Here are the same points, seen from different sides; a view may also be mirrored.
A view may leave some points out, and in a few views one point is out of place. Which views, in the order they come, and which point in each? Write none if none.

-- scene 1 --
view 1:
  j135 [ 1.22  0.67 -0.89 -3.39  4.71 -5.73 -1.22  2.36 -0.10  3.83 -0.41  0.51]
  j953 [ 1.24 -0.32 -0.55 -3.80  3.34 -5.55 -0.69  1.01 -1.67  3.90 -1.35  1.81]
  j237 [ 0.71  0.78 -1.76 -4.52  3.58 -5.71 -1.11  2.13 -0.90  3.62 -0.70 -0.73]
  j337 [ 0.29 -0.08 -0.51 -3.65  4.63 -5.60 -1.85  2.44  0.50  3.77 -0.74 -0.35]
  j790 [ 1.31  0.11 -0.81 -4.17  3.37 -5.77 -2.02  0.85 -0.59  4.29 -0.51  0.54]
  j201 [ 2.07 -0.72 -0.62 -3.06  4.72 -6.10 -2.27  2.25  0.88  3.05  0.36  0.38]
  j788 [ 1.38  0.63 -0.48 -3.32  5.62 -5.05 -1.62  2.38  1.12  4.68 -0.45  0.73]
  j969 [ 1.90  1.22 -2.31 -4.69  4.09 -5.28 -1.06  2.23 -0.24  3.98 -0.18 -0.63]
  j573 [ 1.88  0.51 -0.96 -4.02  4.37 -5.42 -2.29  1.31  0.61  4.67 -0.04  0.36]
view 2:
  j953 [-0.40  0.20  0.46  2.50  1.08  0.32 -0.49  0.97 -0.62 -1.33 -0.86  2.61]
  j201 [ 0.13 -1.99  0.51  0.12  0.43  0.24 -1.04 -0.65 -1.79 -2.12  0.83  1.62]
  j790 [-0.94 -0.43  0.87  1.97  1.01 -0.22 -0.61 -0.44 -1.70 -1.53 -0.79  1.51]
  j237 [-0.40 -0.17  0.91  1.68  0.61 -0.20  1.11 -1.65 -1.66 -2.08 -0.92  2.64]
  j788 [-0.54 -1.07  1.75 -0.93  1.13 -0.78 -0.56 -0.52 -1.03 -1.05  0.20  2.25]
  j969 [-0.50 -0.65  0.61  0.72  1.55 -0.42  1.69 -1.51 -2.18 -1.65 -0.65  2.25]
  j135 [-0.29 -0.62  1.24  0.45  0.59 -0.32  0.21 -0.44 -1.25 -1.63  0.27  2.48]
  j337 [-0.22 -0.90  1.58  0.35  0.12 -0.30 -0.73 -1.61 -1.03 -2.01 -0.38  2.54]
view 3:
  j788 [-0.31  2.96  1.26  2.19 -3.10  4.00  2.15  1.11  1.89  1.01  1.94 -4.48]
  j135 [-1.19  3.36  1.11  0.70 -2.66  4.18  2.02  1.25  1.73  0.41  1.91 -4.08]
  j337 [-1.03  3.27  1.67  0.79 -2.62  3.86  1.66  0.82  1.32  1.60  1.14 -3.50]
  j201 [-0.72  3.42  1.53  0.29 -3.66  3.92  1.82  1.65  0.15  1.37  2.02 -5.07]
  j969 [-0.88  3.04  1.75 -0.01 -1.51  5.74  3.05  1.72  2.01  0.68  2.13 -3.78]
  j573 [-0.31  2.34  0.93  1.15 -2.86  4.90  2.64  1.43  0.70  1.01  2.24 -3.73]
  j790 [-1.03  2.29  0.57  0.03 -2.77  4.89  2.08  0.82  0.51  0.50  2.34 -2.82]
view 4:
  j790 [-1.47  0.75 -0.05  4.18  2.40 -0.40  2.14 -2.19  4.70 -2.22  0.16 -2.99]
  j953 [-1.72  1.46  0.57  3.95  2.48 -0.86  3.63 -3.32  4.97 -1.47  0.80 -3.20]
  j788 [-0.19 -0.14 -1.14  3.61  3.86  0.61  1.78 -3.19  5.22 -2.65  1.39 -1.60]
  j969 [-0.95  0.36 -1.34  4.68  2.29 -0.78  2.21 -3.43  4.67 -3.46 -0.88 -1.42]
  j573 [-1.19 -0.09 -1.07  4.03  3.07  0.17  1.53 -2.29  5.04 -2.77  0.34 -2.53]
  j201 [ 0.71 -0.69 -1.69  3.26  2.65 -0.14  2.28 -2.23  4.61 -1.97  0.72 -3.06]
  j337 [ 0.63  0.55 -0.32  3.87  2.53  0.14  1.45 -2.85  4.40 -2.07  0.69 -1.72]
  j135 [-0.14  0.35 -0.71  3.84  3.05 -0.35  2.75 -2.97  4.56 -2.58  0.71 -1.74]
view 5:
  j542 [-6.05  1.63  1.24  0.02 -2.75  2.12  2.43 -0.65 -1.06  1.35 -3.24  1.25]
  j790 [-6.26  0.08  1.38  0.41 -3.62  1.95  2.03 -0.61 -1.39  1.33 -3.47  0.84]
  j237 [-7.09  0.19  0.14  0.20 -2.16  2.26  2.26 -0.88 -0.99  0.61 -4.67  1.41]
  j969 [-6.91  1.11  0.58 -0.14 -1.50  2.72  2.55 -1.51 -1.08  1.37 -4.99  0.94]
  j788 [-5.66  2.12  2.53  0.32 -2.91  2.78  1.56 -0.96 -0.56  1.37 -3.32  0.63]
  j201 [-5.95  2.67  1.21  0.49 -2.25  2.96  2.91  0.05 -0.98  0.90 -2.30  1.78]
  j953 [-6.33 -0.97  0.70  0.05 -2.71  1.30  2.21 -0.54 -1.78  1.99 -2.13  1.15]
  j337 [-6.35  1.32  1.39  0.85 -3.25  2.79  1.92 -0.17 -0.68  0.20 -3.65  1.36]
  j135 [-6.20  1.21  1.31  0.11 -2.20  2.29  1.70 -0.79 -0.57  1.05 -3.23  1.30]
view 6:
  j969 [ 3.39  2.73 -2.45  3.16 -0.99 -0.13  2.50 -2.37  3.01 -0.87 -0.70  3.12]
  j953 [ 2.93  4.61 -3.50  1.34 -2.11  1.23  1.98 -0.92  4.90 -1.34 -0.91  2.29]
  j337 [ 2.54  2.69 -2.67  3.17 -1.15  0.36  1.16 -2.13  3.45  0.32 -0.84  3.52]
  j542 [ 2.37  2.96 -3.88  2.61 -0.96  1.02  1.78 -2.06  4.12 -0.17 -0.53  3.01]
  j790 [ 2.37  3.50 -3.88  1.69 -1.94  0.92  1.76 -1.84  3.59 -0.82 -0.27  3.05]
  j135 [ 2.77  3.27 -3.17  2.87 -0.50  1.00  1.84 -1.71  4.40  0.03 -0.80  3.07]
  j788 [ 2.05  2.27 -3.70  3.55 -0.54  0.90  1.04 -1.95  4.60  0.62 -1.33  2.47]
  j573 [ 2.09  2.37 -4.19  2.67 -1.28  0.69  1.60 -2.35  3.49 -0.30 -0.57  2.71]
  j201 [ 2.26  2.87 -4.69  3.27 -0.62  1.48  2.45 -2.92  5.10  0.13 -0.19  3.74]
view 7:
  j790 [ 2.90 -3.57  4.86  3.62  1.43  7.62  2.05 -2.57 -0.46  1.33 -1.34 -6.28]
  j788 [ 2.29 -5.07  4.94  4.39  0.46  8.34  0.03 -1.88 -0.33 -0.15 -2.18 -6.20]
  j573 [ 2.54 -4.28  5.34  3.52  1.12  7.24  0.94 -2.35 -0.13  0.43 -1.94 -6.50]
  j237 [ 2.35 -3.67  5.22  4.98  2.45  8.03  2.58 -1.06 -0.04  1.28 -1.89 -6.26]
  j337 [ 2.43 -4.66  3.94  4.28  1.37  8.44  1.38 -1.31  0.38  0.58 -2.25 -5.60]
  j201 [ 2.95 -5.05  4.69  2.56  0.76  8.30  0.59 -1.13  0.06  1.54 -2.84 -6.25]
Views with a point moved: view 5, view 6
  out of place in view 5: j790
  out of place in view 6: j337

-- scene 2 --
view 1:
  j308 [-1.53 -2.20  1.90  1.58 -0.06  3.52 -1.37  0.60]
  j772 [-1.48 -0.03  0.52  1.10  1.21  2.28  0.26 -0.27]
  j668 [-1.61 -1.90  1.93  2.13  0.33  4.06 -1.46  0.62]
  j508 [-1.07  0.24  0.51  1.27  1.33  2.86  0.46 -0.30]
  j423 [-1.33  0.12  0.73  0.69  1.92  2.87 -0.78  0.49]
  j370 [-1.79 -1.85  1.77  2.02  0.56  3.72 -1.38  0.31]
  j964 [-1.12  0.22  0.35  0.89  1.97  3.02 -0.58  0.51]
  j534 [-1.18 -0.33  0.43  1.52  1.08  2.37  0.64 -0.19]
  j864 [-1.01 -0.03  0.40  1.01  1.22  2.37  0.53 -0.18]
  j147 [-1.31  0.01  0.92  1.35  1.15  2.39  0.77 -0.39]
  j912 [-1.81 -1.89  1.55  1.98  0.13  3.51 -1.43  0.77]
view 2:
  j147 [ 5.17  1.07 -0.19  1.29  1.55 -1.01 -1.85  2.26]
  j508 [ 5.31  1.10 -0.78  1.49  1.49 -1.38 -1.51  2.13]
  j912 [ 5.50  2.33 -1.50  0.03  3.66  0.42 -1.40  1.12]
  j308 [ 5.66  1.99 -1.35 -0.08  3.53  0.87 -1.34  0.84]
  j534 [ 5.30  1.46 -0.23  1.54  1.71 -0.91 -1.44  2.40]
  j964 [ 6.11  1.63 -1.24  0.81  1.72 -1.98 -1.07  1.86]
  j772 [ 5.24  1.47 -0.16  1.16  1.58 -1.35 -1.43  1.96]
  j651 [ 5.08  1.19 -0.29  1.34  1.78 -0.94 -1.41  2.07]
  j668 [ 5.51  1.85 -1.99 -0.09  3.86  0.54 -1.52  1.23]
  j370 [ 5.31  1.72 -1.59 -0.15  3.75  0.24 -1.34  1.31]
  j864 [ 5.53  1.30 -0.28  1.47  1.33 -1.18 -1.34  2.07]
  j423 [ 6.13  1.57 -1.07  0.40  1.76 -1.92 -1.23  1.59]
view 3:
  j370 [-1.39  0.09  0.25  1.53  0.30 -1.56 -0.02 -2.22]
  j864 [-2.20 -1.67 -0.99  1.91 -1.06  0.61 -0.77 -2.95]
  j772 [-1.87 -1.36 -1.11  1.67 -1.18  0.40 -0.80 -2.96]
  j912 [-1.61  0.36 -0.04  1.42  0.74 -1.25  0.09 -2.19]
  j308 [-1.74  0.56  0.25  1.92  0.85 -1.35 -0.17 -2.41]
  j147 [-1.63 -1.46  0.47  2.07 -0.86  0.33 -0.51 -3.40]
  j964 [-2.93 -1.60 -0.89  1.03 -1.19 -0.28 -0.78 -2.21]
  j508 [-2.05 -1.84 -0.56  1.54 -1.24  0.48 -0.62 -2.94]
  j668 [-1.55  0.18  0.62  1.42  0.66 -1.51  0.13 -2.06]
  j651 [-1.65 -1.49 -0.80  1.92 -1.00  0.33 -0.58 -3.06]
view 4:
  j912 [ 2.02  3.32 -1.46  0.37  1.84 -0.76  3.62  0.14]
  j772 [ 1.59  1.94 -1.00 -0.09  2.97 -3.17  2.06 -0.28]
  j147 [ 1.34  2.35 -0.53  0.02  3.03 -3.24  1.92 -0.49]
  j508 [ 0.91  2.09 -0.83  0.06  2.89 -3.38  2.21 -0.11]
  j651 [ 1.38  2.21 -0.64 -0.25  2.72 -3.02  2.09 -0.27]
  j668 [ 1.48  3.64 -1.44  0.47  1.71 -0.73  3.90 -0.09]
  j534 [ 1.57  2.42 -0.60 -0.25  2.78 -3.27  2.04  0.02]
view 5:
  j308 [ 0.51  0.23  2.16 -1.89  1.49 -1.05  0.18  0.51]
  j651 [-0.03 -0.13  0.72  0.66  1.31  0.14  1.38  0.06]
  j508 [-0.51 -0.18  0.59  0.92  0.92  0.34  1.20  0.28]
  j772 [-0.04  0.15  0.32  0.60  1.00  0.15  1.50  0.09]
  j370 [ 0.22  0.53  2.10 -1.63  1.71 -0.25  0.04  0.51]
  j147 [-0.36 -0.19  0.72  0.68  1.21  0.25  1.84  0.02]
  j423 [-0.19  0.62  0.45  0.01 -0.05  0.44  0.82  0.83]
  j864 [-0.05 -0.26  0.44  0.86  0.71  0.07  1.44  0.07]
  j668 [-0.04  0.34  2.37 -1.90  1.58 -0.46 -0.22  0.51]
  j534 [-0.04 -0.28  0.66  0.67  1.10  0.18  1.38 -0.37]
  j964 [-0.28  0.39  0.40  0.32 -0.07  0.56  0.54  0.59]
view 6:
  j508 [-0.90 -1.01  3.64  1.45 -1.62 -1.48  1.02 -1.69]
  j864 [-0.67 -0.90  3.42  1.38 -1.67 -1.93  1.24 -1.99]
  j423 [-0.05 -1.59  3.35  1.43 -2.93 -1.43  1.13 -1.35]
  j370 [ 0.38 -2.22  3.88  3.34 -1.75 -1.89  2.19  0.27]
  j147 [-0.82 -0.76  3.25  1.95 -1.34 -1.61  1.12 -1.92]
  j651 [-0.70 -0.75  3.45  1.80 -1.37 -1.89  1.29 -1.51]
  j534 [-0.93 -0.83  3.52  1.87 -1.47 -2.16  1.27 -1.81]
  j772 [-0.57 -0.57  3.37  1.70 -1.87 -1.81  1.27 -1.73]
  j668 [ 0.70 -2.45  4.38  2.49 -0.72 -2.13  3.00 -0.18]
Views with a point moved: view 3, view 6
  out of place in view 3: j147
  out of place in view 6: j668
